128 stands for zero in the data rows.
Here are some rows, each followed by its group. Rows of different groups can look alike.
[136 137 137 135 133 132 131 130 129 127 125 123 121 119 118 118 120 120
 118 115 112 109 107 105 103 102 101 103 107 113 122 130] J492
[116 114 112 109 106 104 102 101 100 100 100 100 101 102 104 109 119 127
 133 138 143 146 149 152 154 155 156 154 152 152 152 150] J568
[142 131 122 116 112 110 108 107 107 106 105 104 104 103 101 102 107 110
 111 112 112 111 110 109 108 107 107 109 114 121 130 139] J237
[177 175 172 171 170 168 167 166 164 163 161 156 152 148 146 145 140 132
 124 117 114 113 111 110 109 108 105 103 104 109 116 123] J237
[ 98 103 107 110 113 115 117 118 119 120 122 123 125 127 121 114 114 118
 120 122 122 123 123 124 124 125 126 128 128 122 120 119] J33
[103 109 114 118 120 122 124 125 126 127 129 131 133 132 127 122 117 116
 119 120 120 120 120 120 120 120 121 122 118 115 116 119] J636
[156 162 165 165 166 166 166 166 166 167 167 169 169 164 161 158 147 136
 126 122 121 120 119 118 117 116 114 109 107 109 115 120] J568
[102  99  98  99 101 102 102 103 104 104 105 105 106 106 108 113 121 126
 129 130 132 133 134 135 136 138 140 142 147 140 129 120] J636
[102 100 100 102 104 105 106 107 107 108 108 109 110 111 113 116 121 125
 128 130 131 132 133 134 136 137 138 140 145 137 127 119] J636
[116 122 126 128 130 131 132 132 132 132 130 128 126 124 123 124 124 123
 121 117 113 109 107 105 103 102 101 102 106 113 121 129] J135
[118 110 105 102 101 101 101 101 101 101 101 101 102 103 105 110 118 125
 129 133 137 140 143 145 148 151 154 158 164 167 161 154] J237
[ 95  95  96  99 101 103 104 105 105 106 107 108 109 110 110 108 114 119
 122 124 125 126 127 128 130 131 133 136 140 135 127 121] J557
[115 108 104 102 101 101 101 101 101 101 101 102 102 104 105 110 120 128
 134 139 143 147 151 152 153 155 156 159 164 163 148 135] J636
[137 125 116 109 105 103 101 101 100 100 100 100 101 103 104 110 120 128
 135 140 145 150 154 159 163 168 173 179 187 195 183 164] J33
[166 166 166 166 165 164 164 163 163 162 162 163 165 170 164 156 149 147
 149 150 151 150 150 150 150 150 151 152 141 131 124 119] J492
[123 129 133 136 137 138 139 140 141 142 143 144 145 142 142 142 139 134
 128 120 115 112 111 109 108 105 102 101 104 110 117 124] J907
[104 104 104 104 102 101 101 101 100 100 100 100 101 101 102 106 116 123
 128 132 135 137 138 138 138 138 135 134 134 135 137 137] J492
[185 187 187 187 185 183 182 180 179 178 177 174 168 162 160 156 146 134
 125 121 121 120 119 118 117 116 115 110 108 109 115 120] J237
[ 98 102 105 108 109 109 109 108 107 106 106 105 104 103 102 103 108 111
 112 111 110 109 108 107 106 105 105 107 112 119 125 130] J135
[110 114 118 121 123 124 125 126 127 128 129 131 133 136 138 130 125 126
 129 130 130 131 131 132 132 132 133 134 130 124 120 119] J275
[157 163 165 166 165 165 165 164 164 163 161 156 152 148 146 145 139 132
 124 117 114 113 111 110 109 108 105 103 104 109 116 123] J492
[155 160 163 164 164 164 165 165 165 165 166 167 165 160 158 155 146 136
 126 120 119 118 117 115 114 113 111 107 106 109 115 121] J568
[111 109 108 106 104 102 101 100 100 100 100 101 101 102 103 108 117 124
 130 135 139 142 144 146 148 148 148 145 144 144 145 144] J492
[141 129 119 112 107 105 103 102 101 101 100 100 100 100  99 100 108 113
 117 119 120 119 118 117 116 116 116 118 124 131 140 149] J237
[ 98 104 109 113 115 117 119 120 121 122 123 124 121 119 116 114 113 112
 114 115 115 115 115 115 115 115 115 114 112 111 115 120] J33
[147 137 129 123 120 118 117 116 115 114 113 111 110 109 107 108 111 113
 113 112 110 109 107 105 104 103 103 105 109 116 125 133] J237
[187 192 193 191 190 189 187 186 186 185 184 184 177 170 166 160 146 135
 129 128 128 127 126 125 125 124 124 118 114 112 115 119] J237
[118 124 128 131 133 134 134 135 135 135 134 132 129 127 126 127 127 125
 122 117 113 109 107 105 104 102 101 102 106 112 120 128] J135
[110 116 120 123 125 127 127 128 129 129 129 127 126 124 124 125 127 126
 123 119 114 110 107 106 104 102 101 102 106 112 121 128] J907
[126 129 132 133 133 132 131 130 129 127 125 123 121 120 118 119 120 120
 118 115 112 109 107 105 103 102 101 103 107 114 122 130] J568
[125 131 135 137 139 140 141 142 142 143 143 142 139 137 136 136 134 130
 125 119 113 110 109 107 105 103 101 101 105 111 118 126] J135
[110 111 115 117 118 120 121 121 122 123 124 125 126 128 133 128 126 130
 132 133 134 134 135 135 136 137 138 140 138 129 123 119] J275
[174 170 167 165 164 162 161 159 158 157 154 150 146 143 141 140 137 131
 124 117 113 111 110 108 107 106 103 102 104 109 117 124] J237
[110 110 112 114 116 117 118 118 119 120 120 121 123 124 128 127 127 131
 134 135 136 136 137 137 138 138 140 142 142 132 125 119] J275
[161 154 148 144 142 140 139 138 137 135 133 130 128 126 124 124 125 123
 120 116 112 109 107 105 104 102 101 102 105 112 120 127] J557
[136 142 145 146 147 147 147 146 145 144 141 138 135 132 131 131 130 127
 123 117 112 109 107 106 104 102 101 101 105 111 119 126] J568
[175 172 170 168 167 165 164 163 161 160 158 153 149 145 144 143 138 132
 124 117 113 112 111 109 108 107 104 102 104 109 116 123] J237
[ 92  96 101 104 107 107 108 107 107 106 106 105 105 104 103 104 109 111
 111 112 112 111 110 108 106 104 103 103 105 109 116 122] J33
[111 117 121 124 126 128 129 131 132 133 134 136 138 137 134 130 124 119
 118 119 118 118 118 118 118 118 117 116 112 111 115 119] J275
[103 106 110 113 115 116 118 119 120 121 122 123 125 127 127 120 119 123
 126 127 127 128 128 129 129 130 131 133 134 126 122 119] J636
[137 133 131 130 130 129 129 129 129 129 129 129 130 133 139 149 155 158
 160 161 162 162 163 163 164 164 165 167 154 140 129 119] J907
[146 133 121 113 108 104 102 101 100 100 100 100 101 102 104 110 120 128
 135 140 145 150 155 160 164 169 174 180 189 198 198 178] J557
[101 107 111 114 116 118 119 119 118 118 117 116 115 114 114 115 118 120
 119 116 113 110 107 105 103 101 101 103 107 114 122 129] J907
[110 114 117 120 122 123 124 125 126 127 128 129 131 134 138 129 126 127
 130 131 131 132 132 133 133 134 134 136 132 125 121 119] J275
[170 165 161 158 157 156 154 153 152 150 147 144 140 137 136 136 133 129
 123 117 112 110 108 107 105 104 102 101 104 110 118 125] J237
[159 165 167 168 168 168 168 168 168 168 169 170 173 173 169 163 148 137
 131 130 130 129 128 127 127 126 126 119 115 113 115 119] J568
[ 93  98 103 106 109 110 110 110 110 109 109 108 107 106 105 105 109 111
 111 112 112 112 111 110 108 106 104 104 105 109 115 121] J33
[ 95 100 105 109 112 114 115 117 118 119 121 123 125 123 117 111 111 116
 118 120 120 121 121 122 122 123 124 126 126 121 119 119] J557
[ 94  94  96  99 102 103 104 105 106 107 106 105 103 101  99 101 108 114
 118 122 124 126 127 127 127 127 124 123 123 124 126 126] J237
[138 126 116 110 105 103 101 101 100 100 100 100 101 103 104 110 120 128
 135 140 145 150 154 159 163 168 173 179 187 190 170 152] J275
[ 95 100 104 108 109 110 110 110 109 109 108 108 107 107 106 108 112 115
 115 114 112 109 107 105 103 102 101 103 106 112 119 125] J907
[110 109 108 107 105 103 101 101 100 100 100 100 101 102 104 109 118 126
 132 136 140 142 144 145 146 146 144 142 142 142 143 143] J568
[137 125 116 109 105 103 101 101 100 100 100 100 101 103 104 110 120 128
 135 140 145 150 154 159 163 168 173 179 187 194 186 168] J557
[ 96 103 107 111 113 115 116 116 117 116 115 114 113 112 110 110 113 113
 112 112 112 111 110 110 109 108 105 104 105 109 115 121] J636
[156 161 163 164 164 163 163 162 161 160 158 153 149 145 144 143 138 132
 124 117 113 112 111 109 108 107 104 102 104 109 116 123] J492
[104 100  99  99 101 101 102 103 103 104 104 105 105 106 107 112 121 128
 131 133 134 135 136 137 139 140 142 145 150 143 132 122] J636
[109 104 102 102 102 103 103 104 104 104 105 105 106 107 108 114 123 130
 136 138 139 140 141 142 144 145 147 149 153 143 130 119] J275
[153 145 137 132 129 128 126 125 124 123 121 119 118 116 115 115 117 118
 116 114 111 109 107 105 103 102 102 103 108 114 123 131] J557
[ 92  93  97 100 102 104 105 106 106 105 105 104 103 101  99 101 108 114
 118 120 122 122 122 121 120 118 116 115 116 118 122 123] J237
[110 116 121 124 126 128 129 130 131 133 134 136 138 136 133 129 124 118
 117 118 118 117 117 117 117 116 116 114 111 111 115 120] J275
[102 108 113 116 118 120 121 122 123 123 123 122 120 118 117 117 118 117
 114 112 111 111 110 109 108 107 105 103 104 109 116 122] J275
[150 154 156 157 157 156 154 153 152 150 147 144 140 137 136 135 133 129
 123 117 112 110 108 107 105 104 102 101 104 110 118 125] J492
[143 130 119 112 107 104 102 101 100 100 100 100 100 100 100 104 112 119
 124 126 126 126 125 124 123 123 123 126 131 139 148 157] J237
[178 177 175 174 172 171 169 168 167 165 164 159 154 150 148 147 141 133
 124 117 115 113 112 111 110 109 106 103 104 109 116 122] J237
[141 129 119 112 107 105 103 102 101 101 100 100 100 100  99 100 108 113
 117 119 120 119 118 117 116 115 116 118 123 131 140 149] J33
[ 95 102 107 111 113 116 117 119 120 121 122 124 123 119 115 112 110 113
 115 116 117 117 118 118 119 120 120 121 118 115 116 119] J557
[111 116 121 124 126 128 129 130 131 132 134 135 138 141 139 132 125 123
 125 126 127 126 126 126 126 126 126 128 123 118 118 119] J275
[107 113 117 121 123 125 126 128 129 129 130 131 130 127 125 124 122 118
 114 114 114 113 112 111 111 110 110 107 106 109 115 121] J275
[107 113 118 121 122 124 125 126 126 126 125 123 122 121 121 122 124 124
 121 118 114 110 107 105 103 101 101 102 106 113 121 129] J907
[146 132 121 113 107 104 102 101 100 100 100 100 101 102 104 110 120 128
 135 140 145 150 155 160 164 169 174 180 189 198 189 169] J636
[137 143 146 148 149 150 150 151 152 152 153 155 157 162 164 161 151 138
 130 126 125 125 123 122 121 120 117 111 109 110 115 120] J907
[144 134 125 120 116 114 112 111 111 110 109 108 107 106 104 104 109 111
 112 111 110 110 108 107 105 104 104 106 111 118 127 135] J636
[163 156 151 147 146 145 143 142 141 139 136 134 131 129 127 127 127 125
 121 116 112 109 107 105 104 102 101 101 105 111 119 127] J237
[143 130 119 112 107 104 102 101 100 100 100 100 101 103 104 110 120 128
 135 140 145 150 155 159 164 169 174 180 188 197 185 166] J636
[116 109 104 102 101 101 101 101 101 101 101 102 102 103 105 110 120 127
 134 139 143 147 151 152 153 155 156 159 164 157 142 128] J275
[ 97 103 107 110 113 114 115 115 115 115 114 113 112 111 110 110 114 115
 114 111 111 110 109 107 106 104 102 102 104 109 117 124] J275
[163 157 151 148 146 144 143 142 141 139 136 134 131 128 127 127 127 124
 121 116 111 109 107 105 104 102 101 101 105 111 119 126] J557
[104 109 113 116 117 118 118 117 116 115 114 113 111 110 109 110 113 115
 115 113 111 109 107 105 103 102 102 104 109 116 125 133] J135
[124 115 108 104 102 101 101 101 100 100 100 101 102 103 105 110 120 127
 132 136 139 142 146 149 152 155 158 162 169 176 169 160] J237
[159 164 167 168 168 168 168 168 168 168 169 170 173 172 168 162 149 136
 130 129 128 127 126 126 125 125 124 117 113 112 115 119] J568
[ 95  98 102 105 108 110 111 113 114 115 116 117 119 121 115 109 112 116
 119 121 122 123 125 125 126 127 128 130 133 126 122 119] J557
[103 107 111 114 117 118 120 121 122 123 124 126 128 130 128 121 118 122
 124 125 126 126 126 127 128 128 129 131 130 123 120 119] J636
[119 125 129 132 134 135 136 137 138 139 139 140 139 137 136 137 136 132
 127 120 114 111 109 108 106 103 101 101 105 110 118 125] J907
[ 91  93  97 100 102 104 105 105 105 104 103 103 102 101  99 101 108 114
 117 119 120 119 118 117 116 114 112 112 113 116 120 122] J237
[154 159 162 163 163 164 164 164 164 165 165 166 163 158 156 154 146 136
 126 120 118 117 115 114 113 112 109 106 105 109 115 121] J568
[145 151 153 155 156 156 157 157 157 158 159 160 163 168 167 162 150 137
 129 127 126 125 125 124 123 122 120 114 111 111 115 120] J135
[138 143 147 149 150 150 151 152 152 153 154 155 158 163 166 162 151 139
 131 127 127 126 125 124 123 122 119 113 110 110 115 120] J907
[159 164 167 167 167 167 168 168 168 168 169 170 173 177 172 164 149 140
 137 138 138 137 136 136 135 135 134 129 122 118 118 119] J568
[131 130 129 127 125 123 122 121 120 118 117 115 114 112 111 111 114 115
 115 113 111 109 107 105 104 102 102 104 108 115 124 132] J492
[159 165 167 168 168 168 168 168 168 169 169 171 174 174 170 163 148 138
 133 132 132 131 130 129 129 128 128 122 116 114 115 119] J568
Which 2 groups are nearest to each row below, nearest first, going by the average distance to the group's rows?
[145 150 153 155 156 156 156 156 156 156 155 151 147 144 142 142 138 132
 125 118 113 111 110 108 107 105 103 102 104 110 117 124]: J568 J135
[ 94  95  98 101 103 105 106 107 108 109 110 111 112 113 111 107 113 117
 120 122 123 124 125 127 128 129 131 134 138 131 124 119]: J636 J33
[136 129 123 119 118 117 116 116 115 115 115 115 116 118 122 131 140 148
 154 159 164 167 168 168 169 170 171 173 166 148 133 119]: J636 J275
Which 3 groups are nearest to each row below, nearest first, going by the average distance to the group's rows?
[168 162 158 155 153 152 151 150 148 147 144 141 137 135 133 133 131 128
 123 117 112 110 108 106 105 103 101 101 105 110 118 125]: J135 J492 J568
[185 188 189 188 186 185 183 182 181 180 179 177 170 164 161 157 146 134
 126 123 122 121 120 120 119 118 117 111 109 110 115 120]: J568 J492 J237
Which 2 groups are nearest to each row below, nearest first, going by the distance to the centre of the group?
[137 135 133 133 133 133 133 133 133 133 133 133 134 137 144 155 155 156
 158 159 160 160 161 161 162 162 162 164 150 137 127 119]: J275 J568
[111 117 121 124 127 128 130 131 132 133 134 136 138 142 137 132 124 121
 123 124 123 123 123 123 123 123 123 125 119 116 116 119]: J907 J135
[137 134 132 131 131 131 131 131 131 131 131 131 132 135 141 152 155 157
 159 160 161 161 162 162 163 163 164 165 152 139 128 119]: J275 J636
Which 3 other groups have their centres nearest to the centre of group J568, nearest first?
J492 J237 J907
Which 3 groups are nearest to each row below, nearest first, going by the distance to the centre of the group?
[102  98  98  99 101 102 103 103 104 104 105 105 104 101 101 104 112 118
 122 125 128 130 133 135 138 140 143 144 141 140 138 135]: J636 J33 J557
[112 112 113 112 111 110 108 107 107 106 105 104 104 103 101 102 107 110
 111 112 112 111 110 108 107 106 107 109 114 121 130 139]: J33 J557 J275
[ 95 101 105 109 111 113 114 114 114 113 112 111 110 109 108 108 112 113
 112 112 111 111 110 109 108 106 104 103 104 109 116 122]: J33 J135 J275
Which 3 other groups have their centres nearest to the centre of group J907, nearest first?
J135 J492 J237
Which 3 other groups have their centres nearest to the centre of group J636, nearest first?
J557 J33 J275
Group J636 spreads out most along one direction. Which 3 other groups' directions of most spread are closest to that one, closest first?
J33 J275 J557
Which 3 groups are nearest to each row below, nearest first, going by the distance to the group's nearest row?
[145 150 152 154 154 155 155 155 156 156 157 158 161 166 173 164 151 143
 141 142 142 142 141 141 140 140 140 134 126 121 119 119]: J568 J492 J135
[159 165 167 168 168 168 168 168 168 169 169 171 174 175 171 164 149 138
 134 134 134 133 132 131 131 130 130 124 118 115 116 119]: J568 J135 J907
[161 167 169 170 170 170 169 169 169 168 169 164 159 155 152 150 143 134
 124 118 117 115 114 113 112 111 108 105 105 109 115 121]: J568 J492 J237
Which 2 groups are nearest to each row below, nearest first, going by the distance to the group's nearest row?
[136 129 124 121 120 119 119 118 118 118 117 118 119 121 125 134 144 151
 157 162 166 167 167 168 168 169 170 172 164 147 132 119]: J907 J275
[135 141 144 146 147 148 149 149 150 151 152 153 154 150 149 148 142 135
 127 119 115 114 112 111 109 108 105 103 104 109 116 123]: J907 J135
[143 149 152 153 154 154 154 154 154 153 152 148 144 141 140 139 136 131
 125 118 113 111 109 107 106 105 102 101 104 110 117 124]: J492 J568
[102 104 108 111 112 114 115 116 117 118 119 120 121 123 125 119 119 124
 127 129 129 130 130 131 131 132 133 135 137 129 123 119]: J636 J33
[144 140 137 136 136 136 135 135 134 134 134 135 136 138 145 157 154 156
 158 159 160 160 161 161 162 163 163 165 154 140 129 119]: J907 J492
[113 111 110 108 106 104 102 101 100 100 100 100 100 100 100 104 112 119
 123 125 126 125 125 124 123 122 123 126 131 139 148 147]: J237 J492
[121 113 107 103 102 101 101 101 100 100 100 101 102 103 105 110 120 128
 134 139 143 148 152 156 160 161 163 166 171 172 156 141]: J636 J237
[181 180 180 179 177 176 174 173 172 170 170 164 159 155 153 150 143 134
 124 118 117 115 114 113 112 111 108 105 105 109 115 121]: J237 J492
Which 3 other groups have their centres nearest to the centre of group J275, nearest first?
J557 J636 J33
Group J557 spreads out most along one direction. Which 3 other groups' directions of most spread are closest to that one, closest first?
J275 J636 J33
Which 3 other groups have their centres nearest to the centre of group J135, nearest first?
J907 J237 J492
Which 3 other groups have their centres nearest to the centre of group J492, nearest first?
J237 J907 J135
